Each path below is one point turned by a fixed rotation once a step. After each direction that follows a path, write how fast that rotation turns it, in degrees a step (0 if it stays still).
Each turn is a multiple of 5 degrees from 10 to 175, or 0.
Each row of a path follows its step; steps can be skipped.
Rotation 1:
step 0: [ 0.61 -1.55 -3.38 -0.78  0.26  0.64  2.47  0.06 -1.30  1.64 -1.66 -0.57
 -1.82  2.69 -0.31  3.00 -1.32 -0.10  0.00  0.13  1.72  3.67  1.61  1.57
 -2.17  0.53  1.42  3.27 -1.32 -2.77 -1.09 -1.35  1.56  1.15  0.33]
step 2: [-0.24  2.69  1.10 -1.42 -1.03 -0.62 -2.05  4.51 -2.71  0.83 -3.20  1.67
  0.66 -0.16 -1.06  0.98  0.11  0.96  2.21  1.84 -0.56 -2.17  0.99  0.32
 -1.30  2.54 -1.85  0.31 -0.41  2.18  2.49 -0.63  2.31 -0.15  1.46]
step 4: [-0.88  0.83  0.53 -0.13  1.11 -2.36 -3.97  0.41  0.06 -3.47 -1.19 -2.37
 -0.29  1.27  0.71  0.48 -0.84 -0.88 -1.91 -0.44 -2.07  2.04 -2.34 -0.15
  1.51 -2.43  0.65 -1.75 -0.23  1.37 -2.42  2.24  1.26 -3.86  0.72]
step 5: [-0.92  0.67  0.25  0.00 -0.53 -2.26 -0.52  4.09  0.69  2.06 -1.49 -1.16
  2.18  1.59  1.22 -1.11  2.65  0.92 -0.99  1.80 -2.09 -0.82 -3.23  4.11
  0.74 -0.85  0.14 -1.82  0.86  1.07 -0.11  0.01 -3.13  0.93 -1.17]
step 8: [ 2.91  2.18 -0.04 -0.42 -2.28 -0.97  1.61  1.55  3.46  3.55 -0.48  0.48
  0.09  1.47 -0.89 -2.36 -0.04 -0.18 -4.09  2.47  0.98  0.79  1.95  1.17
 -1.14  2.88 -1.70  1.51 -0.57  0.19  0.45  1.90  0.01  0.28  0.74]
step 9: [-0.35  2.69  2.86  1.64 -0.46  2.03  3.82 -0.97 -0.40 -1.70 -1.36 -0.40
  2.35 -1.72 -1.81  0.22 -0.24 -2.16  0.66  1.93 -1.05 -0.47  2.52 -0.90
 -1.83  0.77 -0.06  2.88 -3.87 -1.69  0.91  0.20 -1.33 -0.87 -0.26]
step 11: [ 2.60 -0.34 -2.59 -1.82  1.42 -1.79 -0.07 -0.17 -2.02 -0.37 -3.53 -2.57
  2.23  1.76 -0.36 -0.49  0.17 -0.65 -0.64  0.60  3.21  1.85 -1.51  0.60
 -0.69  3.00 -2.79 -0.51 -0.81  0.44 -3.31 -0.62 -0.08  0.48 -2.43]
step 15: [-2.09  3.39  1.08 -0.17 -0.06 -1.10 -2.79  0.83  2.73 -0.95 -2.30  0.51
  0.65  1.25 -2.38  0.32  1.57 -0.27 -0.27  1.46 -2.57  1.97  1.44  0.50
 -0.30 -1.00  1.68 -2.06  0.86 -0.83  3.17  0.41 -3.73 -2.19  0.65]
Speeds:
[-0.11  0.26  0.01 -0.57 -0.29  0.69 -1.01 -0.95 -0.26 -0.67  0.54  0.14
  0.32 -1.13  0.08  0.74 -0.06 -0.13  0.43  0.13  0.08  0.11 -0.42  0.33
 -0.44 -0.24  0.13 -0.19 -0.97  0.19  0.55  1.72 -0.37 -0.76 -0.45]  135
[ 0.02 -0.15 -0.23  0.63 -0.89  0.29  0.27  0.06  0.90  0.49 -1.33  0.36
  0.81 -0.41 -0.43  1.29  0.38  0.40  0.12  0.98  0.63 -0.18 -0.22 -0.15
  0.26  0.60  0.60 -0.73  0.11 -0.70  0.04 -0.04  0.38  0.27 -0.87]  120
[-0.85 -0.19 -0.32  0.22 -0.23 -0.55  0.03  0.32 -0.30  0.35  0.63  0.46
  0.54 -0.09 -0.95  0.54 -0.77 -0.94 -0.51 -1.17  0.16 -0.22 -0.31 -0.65
  0.03 -1.05  0.41  0.56  0.27 -1.19 -0.56  0.38  0.71 -0.35 -0.28]  115
[ 0.37  0.55 -0.24 -0.53 -0.68  0.50  0.48 -1.13  0.37 -0.33  0.19  0.03
  0.00  0.31 -0.54 -0.20 -0.05  0.32 -0.90 -0.33 -0.06 -0.96 -0.62  0.12
  0.03  0.80  0.19  0.90 -1.29 -0.75 -0.42 -0.25 -0.18  0.99  0.78]  35
[-0.29  0.88 -0.86 -0.39 -0.61 -1.12 -0.38 -0.20  0.31 -0.48 -0.62  0.62
 -1.59 -0.13  0.50  0.78  0.15  0.14  0.73 -0.56 -0.70 -0.18  0.42  0.10
 -0.47 -0.34 -0.59  0.09 -0.07 -0.43 -0.19 -0.52 -0.13  0.35 -0.78]  25
[-0.58 -0.33 -0.62  0.58 -0.38 -0.61  0.06 -0.19  0.78 -0.54 -0.10  0.10
  0.42  0.89  0.34 -0.07  1.05  0.57 -0.44 -0.93  0.09 -0.49  0.24  0.41
  1.11 -0.82  0.51 -0.29  0.24  0.40  0.79  0.91 -0.87  0.00  0.51]  40
[ 0.12  0.12  0.53  0.81  0.78  0.09  0.48 -0.61 -0.43 -0.58 -0.53  0.03
 -0.05  0.71 -0.41 -0.14  0.35  0.84  0.23  0.13 -1.02 -0.59  0.03 -1.42
 -0.53 -0.24 -0.32 -0.24  0.02  0.21 -0.81  1.32  0.63  0.28 -0.43]  140
[ 0.18  0.40  0.18  0.47 -0.67  0.93 -0.68  0.80  0.79  0.41 -0.32 -0.39
 -0.37  0.00 -0.63 -0.52 -0.43  0.02 -0.12 -1.12 -0.32  0.19  0.58 -1.24
  0.39  0.27 -0.16  0.28 -0.94  0.69  1.08 -0.14  0.13 -0.22 -0.68]  60
Rotation 2:
step 0: [-0.19  0.53  1.15  0.18 -0.37 -1.40  1.15 -2.31  0.59  2.09 -0.85  0.06
 -2.93 -1.14 -2.59 -1.21  2.40  1.30 -0.37  1.56 -0.33 -1.26 -0.92 -1.32
  1.60 -0.93 -3.57  3.16 -0.25 -1.79  0.54  2.77 -1.27  0.59 -0.60]
step 2: [ 0.74 -0.49  0.72 -1.78 -1.37 -0.98  2.83  1.40 -2.15  2.48 -1.38  1.28
  3.39 -0.22 -3.61  2.30 -0.26  0.08 -2.30 -0.36 -1.25 -1.60 -0.76  1.28
  1.07  1.59  0.73 -1.49 -1.23 -1.09 -1.25 -0.05  0.14  0.82 -1.29]
step 4: [-0.06 -0.56 -0.26 -1.00  0.42 -0.30 -1.71  2.28 -3.33  0.16 -2.81 -2.45
  0.65 -1.58  1.80 -1.63  0.43  0.98  0.47  1.46  1.23 -0.71 -1.02  1.53
 -0.45 -0.39  2.46  2.80  0.35 -0.06 -1.58  3.20  2.64  0.01 -0.69]
step 11: [-1.01 -1.40 -2.24  0.75  0.61  0.37  0.83  1.67 -1.76 -0.37 -0.58  1.79
 -1.73  0.00  1.65 -1.83  0.44 -0.01 -1.48  1.77 -4.15  1.06  0.21 -1.02
  0.92  1.15  2.21 -2.21 -1.84  1.87  0.08  2.30  1.34  1.11 -2.65]
step 12: [ 2.65 -0.76 -1.76  0.70 -1.49  0.77 -2.35  0.10 -0.41  1.87  1.21  0.99
 -2.29  0.18 -1.36 -0.34  4.75 -0.11 -0.30  2.03 -1.15 -1.92  0.62 -1.30
  2.24 -1.67  1.41 -0.66 -1.52 -0.07  1.22  0.63  0.23 -0.69 -2.29]
step 13: [ 2.03  3.27 -1.04  1.99  1.12 -0.92 -0.30  1.77  2.70  1.10  1.85  0.75
 -1.88 -0.85 -1.26 -1.04  1.05  1.59 -2.11  2.12  1.84 -1.01 -0.92 -0.49
  0.75 -0.07 -1.82  2.71 -0.38  0.47 -0.50  2.20  1.48 -1.05 -2.15]
step 14: [ 0.36  0.82 -2.15 -0.36  2.66 -1.34  1.92  1.85 -1.26 -0.37 -0.59  2.08
  2.24 -0.13 -1.31 -1.13  1.04  2.10 -1.67  3.74 -1.52  0.04 -0.98 -0.76
  0.03  3.83 -1.88  1.11  0.49 -0.58  1.17 -0.63  0.00 -0.03 -1.22]
step 15: [ 0.31 -1.39 -1.60 -1.48  1.07 -2.98  2.02  0.72 -0.37  4.62 -0.98  0.18
  0.57  0.19 -3.50  1.34  1.78 -1.00  0.41  2.08 -0.49 -2.35  1.02 -0.99
  0.66  0.31 -0.23 -0.71 -0.33 -1.09  2.08  0.39 -1.54  1.04  1.30]
Speeds:
[ 0.47  0.92 -0.38  0.52 -0.38 -0.62  0.57  0.14  0.00  0.03 -1.33 -0.53
 -0.50  0.41 -0.32  0.31 -0.70 -0.43  1.26  0.49 -0.88  0.49 -1.08  0.07
  0.66  0.02  0.01 -0.12  0.66  0.61  0.10 -0.69 -0.30 -0.24 -0.16]  80
[-0.08 -1.62  0.24 -0.88  0.92  0.39 -0.79  0.53  0.64 -0.26 -0.40 -0.78
 -0.93 -0.23 -0.13  0.02  0.18  0.32  0.75 -0.52 -0.27  0.21 -0.68  0.09
  0.10  0.10  0.64 -0.59 -0.39  0.78 -0.67  0.31  0.18 -0.25 -0.57]  55
[ 0.27  0.64  0.20  0.19 -0.01 -0.22 -0.14  0.44  0.17  1.03  0.89 -1.39
 -0.54  0.06  0.73  0.21 -0.53 -0.09  0.54  0.57  0.96 -0.94 -0.05 -0.66
 -0.85 -0.21  0.27  0.59  0.18  0.43 -0.67  0.06  0.96 -0.22  0.39]  120
[ 0.54 -0.01 -0.41  0.65  0.23 -0.43 -0.81 -1.11  0.94 -0.06 -0.49 -0.20
 -0.36 -1.51 -0.37 -0.06 -0.26  0.14 -0.44 -0.01  0.22 -0.14  0.62  0.34
  0.63 -0.46  0.03 -0.23  1.44 -0.35 -0.61  0.62  0.12 -0.27  0.56]  115
[ 0.89 -0.17 -0.08 -0.81 -0.07  0.41  0.42  0.16  0.08  1.11 -0.29  0.48
 -0.43 -0.51 -0.25 -0.67 -0.49  0.11  0.65 -0.28  0.81  0.01  0.93 -0.80
  0.07  1.33 -0.80 -0.02  0.50  0.21  0.75  0.19 -0.61 -0.25 -0.75]  20
[-0.15 -0.55 -0.03  0.50  0.65  0.25 -0.05 -0.87 -0.74  0.77  0.29  0.65
  0.62 -0.07  0.71  0.15 -0.17  0.40  0.36  0.65 -0.54  0.13 -0.64 -0.03
  0.01  1.44  1.43 -0.11  0.58  0.30  0.45  0.54  0.17 -0.06  0.83]  110
Rotation 3:
step 0: [-0.28  2.88 -2.38  2.29  2.44 -0.40  1.43 -1.02  1.15 -1.85  0.47  0.49
 -1.19 -1.13 -0.54 -0.99  0.92 -0.18 -1.94  2.83  0.70 -3.25  0.12  1.46
  0.26  1.21 -0.34 -3.50  2.36  0.23  1.59  3.41  1.48 -1.58  0.90]
step 3: [-0.27  1.91  2.06  0.15 -2.36  2.69  2.77  1.98 -0.91 -2.90  1.10  4.55
  1.88  0.17 -1.69  2.31  0.50  0.62 -0.05 -0.84  1.66 -2.11  0.13  2.32
 -0.31 -1.31 -1.94 -1.51  0.72  1.11  0.52  1.03 -1.45  0.13  0.01]
step 4: [ 0.83  0.86 -0.03  1.03 -5.84  3.56  0.22 -1.19 -0.09 -1.10  2.16  0.72
 -0.36  0.48 -1.73 -0.66  0.55 -0.80 -1.24 -0.19  0.74  0.97  1.54  1.48
  3.60  1.43 -1.64 -1.13 -2.78  0.35  0.02 -1.52 -0.15  1.56  0.64]
step 5: [ 2.61  2.26  1.21  0.46 -1.47 -0.39 -0.14  0.64  0.40  1.38 -2.09 -0.04
 -0.90  0.06  1.69 -0.25  0.15 -0.51 -0.29 -0.23  1.48  1.99  2.54  0.29
  4.40 -2.09 -4.07 -0.37 -0.89 -0.76  1.24  2.82 -0.29  2.29  2.65]
step 6: [ 0.27  1.09  0.44 -1.41  0.09 -1.30  0.71 -0.27  0.84 -2.66 -2.57  1.29
 -1.49 -2.11  1.92 -1.30  0.69 -2.66 -2.74  0.34  0.37 -0.14  3.53  1.19
  2.73 -1.28 -2.51 -2.47  1.07  1.10  1.05  0.09 -1.44 -2.84 -2.33]
step 7: [ 1.18  0.65 -1.90  3.00 -3.06 -1.79 -2.25 -0.63  1.10 -3.27 -0.36 -1.71
 -2.09 -0.54  1.62 -1.03  2.53  0.06 -0.86  2.20  0.74  1.81  1.43  0.54
 -1.47 -1.24  0.11 -0.97 -0.10  2.67 -0.72 -0.57 -3.08 -2.18  0.88]
step 11: [ 0.66  1.19  0.82  1.57  1.19 -1.34  3.35  0.65  2.21 -0.14  3.39  0.00
 -2.08 -0.04 -0.42 -2.06  1.83  0.22  1.66  1.76  0.07  0.07 -0.54  2.20
  1.99  1.08 -2.17 -0.99 -0.92 -2.71  0.95  3.87 -0.05  2.78 -0.21]
step 15: [ 1.70  2.09  0.30 -0.09 -1.65  0.12  0.92 -1.86 -1.11 -1.03 -2.15  1.32
  2.29  2.02  1.35 -0.11 -1.06 -0.37 -0.41  1.06 -0.45 -1.08  1.87  0.70
  4.10 -2.62 -1.93 -3.69 -0.84  0.95  1.33 -2.37 -0.74  0.08  3.17]
Speeds:
[-0.72 -0.64 -0.09  1.04 -1.23  0.48 -0.51 -0.53  0.26  0.03 -0.17 -0.75
  0.55 -0.01  0.49 -0.03 -0.09  0.34 -0.14  0.25 -0.44 -0.18  0.61  0.31
  0.29  0.30  1.17 -0.47 -0.14  0.22  0.06 -1.61 -0.73  0.42 -0.31]  125
[ 0.64 -0.51  0.11  0.85  0.54 -0.12 -0.79 -1.13 -0.20  0.20 -0.65  0.92
 -0.06 -0.32 -0.34  0.43  0.41  0.46  0.05  1.14 -1.03 -0.03  0.52  0.35
 -0.34 -0.95  0.14 -0.05 -0.14  0.12 -0.73  0.23  0.80 -0.87 -0.21]  55
[ 0.42  0.75 -0.27 -0.27 -0.68  0.63 -0.07 -0.36  0.59  0.37 -0.31  0.54
  0.47 -0.23  0.30  0.04 -0.78  0.42  0.00 -0.06  0.23 -0.67  0.54 -0.67
  0.53  0.89  0.43 -0.10 -0.71  0.02  0.52  0.23  1.88  0.03  0.90]  70
[-0.57 -0.58 -0.04 -0.48 -0.35  0.13 -0.05 -0.41 -1.03 -0.70 -0.38  0.63
  0.70 -0.03 -0.24 -0.23  1.11 -0.34  1.14  0.00  0.39 -0.35 -1.12  0.01
  0.79 -0.53  0.85  0.51 -0.83  0.08  0.59  0.16 -0.16 -0.19  0.70]  60
[-0.56 -0.78  0.32 -0.23  0.01  1.00 -0.17  0.08 -0.15  0.20  1.23  0.20
  0.69 -0.27 -0.63  0.54  0.37 -0.14 -0.48 -0.22  0.06  0.04  0.77 -0.75
 -0.21 -1.23 -0.96 -1.14 -0.44 -0.55  0.41 -0.06  0.19  0.64  0.41]  35
[ 0.06 -0.08 -0.75  0.54 -0.52  0.43 -0.29  0.33 -0.18  0.09  0.54 -0.09
 -0.99  0.25 -0.21 -0.86 -0.04 -0.58  1.36  0.82 -0.19  0.99 -0.26  0.58
 -0.82  0.46 -0.79 -0.08 -0.51 -0.55  0.18 -0.73  0.70  0.12  0.71]  110
